[[134 111 129 153 116]
 [113 123 133 122 136]]
->
[[134 111]
 [113 123]]

[[125 142 120 149 125]
 [134 129 142 131 150]]
->
[[125 142]
 [134 129]]

[[141 106]
 [124 142]
 [146 131]]
->
[[141 106]
 [124 142]]

[[110 116 122 129]
 [136 129 123 116]
 [114 109 107 105]
 [125 132 138 144]
 [144 138 131 124]]
->
[[110 116]
 [136 129]]

[[118 133]
 [147 157]
 [113 134]]
->
[[118 133]
 [147 157]]

[[127 138 145 129 126]
 [125 135 135 128 103]]
->
[[127 138]
 [125 135]]
---
[[111 105]
 [127 128]
 [114 131]
 [137 127]
 [102 134]
 [129 117]
 [137 121]]
->
[[111 105]
 [129 117]
 [137 121]
 [137 127]
 [127 128]
 [114 131]
 [102 134]]

[[113 136 110]
 [111 128 114]
 [114 135 110]
 [110 131 114]
 [116 143 104]
 [110 132 114]
 [105 121 127]
 [103 116 131]
 [108 125 122]]
->
[[103 116 131]
 [105 121 127]
 [108 125 122]
 [111 128 114]
 [110 131 114]
 [110 132 114]
 [114 135 110]
 [113 136 110]
 [116 143 104]]

[[121 117 128 125 133 142 129 123 126 126 131 115 127 134]
 [125 106 130 140 121 132 139 121 119 113 148 128 129 128]
 [128 123 134 129 136 136 133 127 127 150 134 134 138 133]]
->
[[125 106 130 140 121 132 139 121 119 113 148 128 129 128]
 [121 117 128 125 133 142 129 123 126 126 131 115 127 134]
 [128 123 134 129 136 136 133 127 127 150 134 134 138 133]]

[[124 147 131 134]
 [114 117 126 147]
 [118 144 126 129]
 [134 140 129 103]
 [138 130 123 116]
 [111 124 131 134]
 [131 134 148 138]]
->
[[114 117 126 147]
 [111 124 131 134]
 [138 130 123 116]
 [131 134 148 138]
 [134 140 129 103]
 [118 144 126 129]
 [124 147 131 134]]

[[126 117 117 124 152 121 122 121 123 129 134 132]
 [120 113 112 136 146 118 118 148 130 145 129 121]
 [128 124 124 145 109 128 126 139 140 129 115 133]
 [130 119 117 124 150 122 121 106 126 118 131 143]
 [121 115 116 127 145 117 119 143 124 145 134 120]
 [130 122 119 123 148 124 122 106 127 117 129 141]
 [131 146 148 111 129 137 140 111 120 120 141 120]
 [132 143 144 111 132 136 136 108 119 119 136 124]]
->
[[120 113 112 136 146 118 118 148 130 145 129 121]
 [121 115 116 127 145 117 119 143 124 145 134 120]
 [126 117 117 124 152 121 122 121 123 129 134 132]
 [130 119 117 124 150 122 121 106 126 118 131 143]
 [130 122 119 123 148 124 122 106 127 117 129 141]
 [128 124 124 145 109 128 126 139 140 129 115 133]
 [132 143 144 111 132 136 136 108 119 119 136 124]
 [131 146 148 111 129 137 140 111 120 120 141 120]]

[[133 137 132 133 125 123 121 113 130 135 150 149]
 [135 138 125 143 121 115 117 134 141 145 125 133]
 [120 118 132 111 135 142 140 116 114 112 138 129]
 [135 139 130 139 122 118 118 119 136 140 144 146]
 [119 116 131 112 136 143 142 123 115 112 129 121]]
->
[[119 116 131 112 136 143 142 123 115 112 129 121]
 [120 118 132 111 135 142 140 116 114 112 138 129]
 [133 137 132 133 125 123 121 113 130 135 150 149]
 [135 138 125 143 121 115 117 134 141 145 125 133]
 [135 139 130 139 122 118 118 119 136 140 144 146]]

[[125 126 121 125]
 [147 153 103 150]
 [101 101 152 105]
 [117 116 125 116]
 [120 119 127 119]
 [136 136 115 134]
 [124 125 117 127]]
->
[[101 101 152 105]
 [117 116 125 116]
 [120 119 127 119]
 [124 125 117 127]
 [125 126 121 125]
 [136 136 115 134]
 [147 153 103 150]]

[[114 108]
 [114 104]
 [123 114]]
->
[[114 104]
 [114 108]
 [123 114]]

[[120 131]
 [149 118]]
->
[[149 118]
 [120 131]]
---
[[127 107 147]
 [118 105 141]
 [128 148 108]
 [105 118 115]
 [127 107 147]]
->
[[105 141]
 [148 108]]

[[111 108 130]
 [123 152 132]
 [146 130 141]
 [155 145 145]]
->
[[152 132]
 [130 141]]

[[123 140 123]
 [121 128 152]
 [114 146 147]]
->
[[128 152]
 [146 147]]

[[129 112 121]
 [121 140 122]
 [134 143 127]
 [138 107 118]
 [125 142 116]]
->
[[140 122]
 [143 127]]

[[135 135 135]
 [134 135 135]
 [133 150 135]]
->
[[135 135]
 [150 135]]

[[144 107 140 121]
 [103 103 111 134]
 [156 155 141 118]
 [102 120 113 138]]
->
[[103 111]
 [155 141]]

[[105 136 132]
 [149 128 130]
 [133 136 132]
 [128 130 127]
 [126 118 122]]
->
[[128 130]
 [136 132]]

[[125 127 114 116]
 [125 127 114 113]
 [125 127 114 116]
 [151 127 114 116]]
->
[[127 114]
 [127 114]]
